Rows are one point carried round by a steady rotation, each followed by how many steps it has turned.
The counts run from 0 to 782.
[ -8   6 -17  29 -29 -15  16 -17   7  22 -18  18 -15 -14  10   8  28 -14
  -7  14  -1  -6  16  -4  -9 -16   2  15   9  -1  14  14  16 -33  -9 -10
  22  10 -17  -9  -6   6   6  14   3  18  -2 -17   9  17   0  -1 -10   6
   8 -26 -10  -5 -15 -25 -19   6  -2  10 -14   6 -30  10 -23  -9   8  -5
  15 -47 -19  -6   7  -2  36] => 212
[-13 -12   1  14 -16 -11   6 -14  16   3 -19  18   4 -32  -3   9  35 -12
 -15  10  -7 -22 -16   0 -22 -19  -7  14  13  23  12   6  13 -20  -4   0
  30   4 -10 -13   5   0   7  11  -6  -1   0  -1  20   5 -16  18  -9  -1
  17 -15   0   3 -14 -41 -15  15   0   4  -2   3 -18   5 -23   8   0 -27
  23 -25 -24   9   3 -15  34] => 184
[ -5  -4  -5  31 -20  15  -3  -6  -4   1   5  42  -5 -11   2   7  42  -8
 -16   0 -21 -14  13  -3 -31  -6   6  14  13  -6  16  28   6  -5 -18  29
  -3   3 -22   7 -10 -10  -7  -2  21  12  -8  -3  22  25  -9  13   6  -9
  22 -22 -13   7   8 -12   0   9  11   6  -5 -33   0  22  -1 -14   4  -9
   8 -35 -22  -7  12 -14  15] => 252
[ -4 -17   4  49 -23 -13  20  -8   0  -4   4  41 -11 -16  -9   4  43  21
 -13   0  -5 -11   8  -2 -30  -5  17  -6   3  -8  14   4  11 -36 -11  17
   6   6 -20 -14  -1   8 -13   2  14  -9  11  -5  13  -1 -16   8  11  10
  -8  -7  -4   2 -13  -3 -15   3  10  23  12 -16  15   7  -7 -22  -1 -32
  -5 -31 -31  -8  10 -12  -1] => 435
[  4  -6  -5  29  -9 -12  10  -7  -3  14   0  44   8 -16 -18  -8  26  10
  -4   2 -14 -16  12   8 -35 -15  17  -9  13 -10  39  -7  11 -29  22  23
  15  12 -16 -14   2  -6  -7  -1   5  -7  20  -2   6  13   1  22   2   5
   8  -2   0 -13  -3 -11 -14   4   1  17   5 -16  -1  14  -5  -8 -11 -25
 -23 -40 -22  -7  16 -10  -6] => 619
[ -2  -5  15  29   0  -2  10 -16  21  -3 -24  32   2 -23   5   6  30  -3
 -31   2 -13 -16  -3  -2 -10  -7  27   6  -3  -3  21  28  16 -19  -4  14
   9   7  -1 -10   5   9   1   0  11  17  -3   8  13  21   6  26  -7  -5
   1   2   8  -7   7  -2  -3  14  -2   4   2 -23 -18  28  -7  -9  15 -23
   3 -47 -37   5   0 -11  19] => 646
[-13   5  -3  24  -9  -5  18  -5  17  17 -20  23  -7 -13  25   9  35   5
 -23  -7 -16 -22  17  -1   0 -34   4  10  12  -5  37  14  30 -19   2   2
  14  15 -17  -8   3   2 -11  -5  23  -3 -20  -1  25  14 -12   2 -10   2
   6  12   2   3 -13 -21 -22   2   9  11  -9  -8 -21  21 -24   4  11 -19
   1 -29 -24   4  10   2  37] => 654
[  1  -4   9  10  -7  -4  -9  -3  -5  -6  -6  33  -9 -24 -15  -1  55 -13
   0  16  -5 -18 -19  -3 -24  -3  10  24  11  27  -9  13  -6 -10 -16  16
   7   3 -20  -3 -11  -8  12   9   2   2  16  -2  11  14 -27   7   4   4
  13 -10  -9   5  12 -22  -6   9   9  -2   0  -3 -10  -5  -5 -18  11 -13
  42 -32 -45  10  -6 -25  13] => 340
[ -5 -11  -8  17  -8   0  -4  14 -22  17   0  20  -1  -9  -4 -14  50   1
  13   6 -26  -9  -6   2 -12 -16  10  10  14   6  13  -3  17  -9 -11  25
  19   0 -30  -2  -7  -2  13  -8  14  17   5   3   2  30 -23   7   3   4
   3   1  -7   6  -5 -21 -16  -3  15   0 -10 -17 -21   3 -15  -7  15 -15
  14 -36 -33  -3 -31 -19  16] => 345
[  4   9   2  13   4   0  13  17  -2   4 -14  41 -19   0   3   0  46   2
 -12  -5 -11 -33  17 -12  -4 -22  22   4   0   0  19  -3  15 -11   3  13
   4  14 -36 -13  -8 -14 -10 -15  36 -19 -12   8   9   2 -28  -1   8  17
   9  18  -7   6   8 -10 -22   7  21  12   7  -4  -8  20   0 -23  -1 -22
  11 -17 -24   1  22 -14  -6] => 86
[ -8  14  -3   5 -15 -15 -16 -15   0  12 -22  40   1 -24 -27  15  28 -33
  -1   4  -2 -17 -12 -11 -34 -12  10  10  15  20   7   0  -3 -20  -3  13
  22   1 -14  -4 -13   1  13  18  -2   3  19  -8   6  13 -17  16  -6   8
   3 -13  -6  -6   6 -27  -2  13  -3  -6   9   5 -20   1  10 -11   8  -4
  26 -29 -28   4   0 -25   5] => 155
[-12  13   4   9  -5  -7 -12  -3  -5   1 -11  27 -16 -11  -6   3  47 -21
  10  13  -4 -23  -7  -9 -12 -12   1  27  18  36   3   8   5  -8   3   4
   7   9 -25  -1  -7  -1   4   8   2  -2  -6  -4  20   6 -28   0  -4  14
  19 -11 -11   4   0 -27 -11   7   9 -11 -13  16 -23 -10 -13  -4   8 -12
  45 -21 -34  12   3 -20  19] => 336
[  0 -11 -17  28 -27 -10  11  -4 -14  17   3  23  -1 -12   3  -7  33  -7
  -6  14  -8 -10  12   9 -19 -11   8   5   0 -19  13   9  13 -33  -9   7
  12   3 -26 -11  -6   1   4   4   7  22   6 -11   6  21   2   8   7   6
  19 -25 -17  -7  -5 -17 -29   9   6  21  -9 -19 -17  10 -21 -23   1  -8
   2 -54 -18  -5  -4 -10  25] => 208
[ -3   6 -13  36 -19 -12  22 -20  17  14 -22  23 -12 -21  -2   9  24 -15
 -15  12   7 -10   4  -5 -13 -11  13   2   9   8   6  28   3 -27 -12  -7
  13   9  -1 -12   3   5   2  12   2  14  14  -4   7  11   3   9  -6  -5
  12 -27  -4  -4  -8 -15  -2  13  -4   3   4  -5 -22  10 -11 -10   4 -15
  17 -48 -36   6  12  -6  43] => 216
[  4   8 -12  -1 -10  -7 -10  13 -31  17  11  29   8 -11 -17  -7  37 -17
  14   4 -21 -11   5  -1 -26 -19  10  19  21   7  27   7  12 -12   9  18
  27  16 -34  -5 -17 -17  14  -1   1   9  -1  -3   9  32 -15   8   1   4
  30  -6 -14   1   1 -34 -17  -4   7  -1  -6  -4 -32  10 -11 -11   0   3
  12 -35 -24   5  -5 -11  10] => 148
[ -5  11 -13  15 -11 -15  10  14 -12  25 -12  37 -12  -6 -22  -9  27  -5
  15   1 -10 -12  12 -23 -13 -41  21  -6  27  10  23 -22   6 -14  18  -1
  27  19 -28 -11 -18  -9  -4  -8  14 -25  18  -2   1  16 -24   1   9  22
  12  13  -3   6  -2 -22 -12   0   9   1  -6  22 -16  15  -7 -14   2 -21
   6 -24 -14   9  10 -13   8] => 134
[ 11  15 -14  32 -11 -12  15 -19  22  14 -10  38  -2 -16 -12  -1  17 -10
   6  -1   1 -18   1   2 -30 -24  11   9  20  14  31  -5   0 -19  27   4
  10  13 -11 -13   8   3 -17   6  -4 -19  24   7  10   2  -3   9 -16  12
  11  -6   2  -6 -15 -28  -2  11  -3   0 -13  12 -13  14 -13   5   7 -27
 -12 -30 -19  13  15  -4  11] => 611
[ -3   4   3  30  -3   3  -2 -19  29  20 -33  32   5 -17   4   6  36 -13
 -12 -13  -8 -17   1  -5 -12 -24   2  16  18   8  19  28   9  -1  -5  10
   6   4   0   3  -5  12 -12  -1  16   3   0   6  18  19   2   7 -14   3
   5   6   4   8  -6 -11   9  -2   8  -3 -22 -22 -22  16   7   3  27 -21
   8 -40 -32  -6   3 -10  26] => 261
[ -9 -15 -15  39 -10   3  24  -7   2  15  -5  26   1 -22  -6 -11  22   0
  -4   1 -17  -4  -4   0 -24 -25  26 -16  23   0  17   9   4  -2   1  13
  30   2  -1  -5   8  -8   7  -1   1   9  27   9   6  27  -3  27   4  -4
  15 -20   1  -6 -11 -22  -5   8   3   0  -5 -23  -8  33  -8 -11   9 -18
  -5 -48 -25   7  -5  -2  22] => 602
[ -4  12  -9  10  -8 -10 -22   7  -4  23 -28  36  -1  -9  -4  -1  40 -10
  11 -17 -20 -19   9 -27 -13 -24   3  17  16  14  32 -12  15  -5   5  12
  24   9 -18   1  -5  10  -4   0  16   2   3  12  11  24 -15  -7 -17  23
 -11  22   2   3  -5 -23 -16  -8  10  -3 -16   1 -22  12   6  -1  19  -6
  -2 -24 -31  -1 -14 -22   1] => 731
[  3   3  -5   5 -17 -29  10  10  -8  11  -6  30  -1 -10 -17  -6  42  -3
   8   0  -5 -20   7  -6 -27 -25  -1   1   8   5  20 -24  14 -27  10  -7
  27   7 -39 -12  -2   2   2   3   6 -31  20  -2  15   2 -25  -3  -7  26
  -1   1  -3   4 -10 -33 -30   5  12  19  -1  13 -17   4 -15 -15  -5 -23
   6 -16 -22   9  -5 -14  -3] => 760
[ -4   7  -5  29  -9  -8   7 -16   8   1 -12  17  -7  -5   4  -3  59  10
  -4  -5  -9 -13  15   6   2 -22  -1  28  14   8  28  22  27  -8   5  10
  -8  16 -16 -12  -4   7 -15 -10  16   1 -17  -4  23  16 -10  -7  -9  -1
  12  13 -10   8 -15 -14 -14  -2   8  -1 -23  -1 -21  -5 -22   1  15 -29
   8 -36 -34  -2   4  -3  26] => 670
[ -4  -7 -12  48  -9  -5  29 -20  18  12 -21  37 -17 -19 -12  -2  20   0
  -9  11  -2 -12   9  -3 -14  -7  36 -14  14   6   9   4   2 -25   3   6
   9   7   1  -8   7  10  -8   3  11   4  22   9   3   4   1  11   4  12
  -6 -17   6 -11   4   0   0  19  -3   9   5   2   2  28   2 -16   4 -35
   2 -42 -34   4  10 -14  14] => 218
[ -1 -22   5  38 -25  -2  16 -18   8 -16  -1  23   1 -22  -5   8  41   6
 -26   9  -7  -2  -2   5 -20  -4   9  -1  12  -3   9  22  18 -20  -7  13
  12   3  -6 -14  13   1  -2  -3   5  14  -6  -4  17  20 -10  18   5  -5
   1  -2  -3   1  -6 -13  -3   8   7   5   1 -21   2   2 -17  -3  -1 -27
  13 -46 -36   2   0  -8  28] => 433
[ -3   5   4  17  -1   9   9  11  -5 -12  -1  27  -3 -10   7   3  45   1
 -27  -3 -18 -32  11   1  -5 -13  34  -4   1   0  21  22  21   2  -2  14
  11  18 -27  -9  -4 -13   7 -17  26   3 -16  10  22  21 -16  10  11  -8
  21   8  -9   6   8  -6 -10  10  13  -7  11 -11 -14  31  -4 -10   0 -16
  19 -30 -32  15   6  -6  13] => 84
[ 12 -16   1   9   1  -4   6  12   0  -2 -10  29   9 -20 -15 -14  42   5
  -9  -1 -14 -20 -15   9 -18 -17  20 -17   6  13  15  -7  16 -11  16  11
  29  10 -24 -10   2   3  12 -13   8  -9  31  11   3  19 -19  26  -2   7
   5  11   3   2  -6 -22 -14   6  16   5   2 -12 -12  11  -4 -16   2 -32
   1 -35 -38  15 -19 -21   3] => 755
[  0  24   7  20  -3   1  -1 -25  17   6 -19  54  -9 -12 -23  10  34  -9
   1  -7  -5 -22  13 -16 -15 -13  19  16  15  21  20  12   0 -13  17  14
 -14  22  -9  -6  -4   2 -19   6  13 -18   4   2  12  -1 -15   3   6  16
   4  14  -3  -1   9  -1   9   0   0  -2  -4   8  -2   5  12  -4  16 -28
  15 -23 -33   3  34 -16   3] => 475
[-10  -6 -18  22  -9  -7  11 -10   8  35 -17  23   0 -19   3  -6  23 -13
  15   1 -17  -5  -6  -4 -15 -32  -3  12  22   8  18  -8  14 -19   3   7
  22   7  -7   3 -10   8  -1   7   9  17  15  -4  15  21  -1   9 -17   8
   5 -17  -4  -4 -17 -39  -9   5   0   1 -25  -5 -32  10 -12  -2  21 -12
  -7 -38 -16  -9 -15  -9  31] => 594
[-15   0   6  44  -9   6   0 -18   3   1  -6  31  -7 -27 -18  -3  30  -5
  -3  20 -19 -11 -11  13 -17  -9  18  15  22  27  14  16   6 -17   0  36
   6   6  -2 -15   1  -3   3   6  -4  19  -2  -3  18  20  -4  31  -4  -4
  10 -21  -2 -10   6 -14   6  15  -8 -11  -2  -9  -2   5 -11   2   0 -28
  10 -40 -41  -6  10 -13  22] => 4
[  1   5 -16  24  -1  12  -3  19  -5  10  -8  30   0  -7   9  -8  39  -3
  -8 -18 -19 -19  13  -9 -10 -29  12   0  13   0  25   7  17  10  -3  20
  19   7 -27  -4 -15   1 -10 -20  27   3   4  15  13  33 -16   1   2   3
  10  10   1  12  -3 -11 -11  -2  20  -2  -7 -19 -18  39   9 -19  17 -10
  -2 -32 -26  -4  -9 -14   2] => 498
[ -3   3  -1  31  -5   9  -6  -4   0   6 -18  36  -2 -16  -6   1  37  -6
 -18 -10 -18 -17  -3 -15 -13 -22  21  -3  20   8  16  17   9   5  -8  29
  18  11  -8   2  -4   8  -8  -8  16   8   6  18  10  32 -12  13   4 -10
   3  13   1  13   4   7   8  -1  16  -9   1 -21  -2  25  17 -12  16 -14
   6 -33 -41   3  -6 -22   1] => 494
[-10  -5   9  30 -17 -10  12 -30  19  -6 -14  24  -3 -31   1  10  43  -2
 -13   5  -1  -8  -6   9 -17  -9 -10  22  14  17  22  20  18 -22  -6   4
   8   4  -3  -9  12  13  -3  10  -2   2  -9   1  22  15  -5   9 -17   0
   4   3   4  -4 -14 -23  -4   8   1   4  -8  -4 -12  -7 -26   8   4 -32
  11 -37 -39   0   8  -9  39] => 429
[-10  -8  -3   4 -11 -15   8   9  10  19  -7  19   8 -20   7   2  31 -14
  -6   2 -14 -24  -2   4 -14 -29 -11  13   7  14  26  -4  28 -16   2   1
  30   5 -22 -12  -2 -14  11   6   6   1  -3  -8  17  14 -18  12 -16   1
  24  -8  -3  -5 -17 -49 -25  13   9   8  -7  -7 -34  16 -25   0  -1  -7
   9 -23 -14   7  -5  -6  27] => 180
[ -1  -8   5  27 -10   2  13 -14  33  -6 -18  32   2 -27   3   7  24 -12
 -27  14  -2 -32  -2  -4 -26  -7  11   6   3  17   6  17   5 -20  -6   9
  15   0 -13 -10   1  -5  -2  15   9   1   8   1  19  -7 -10  26  -1  -2
  13 -34   5  -3  -3 -24  -5  31   8  13  14  -9  -7  24 -14 -13  -3 -33
  20 -23 -27  12  23 -14  19] => 416
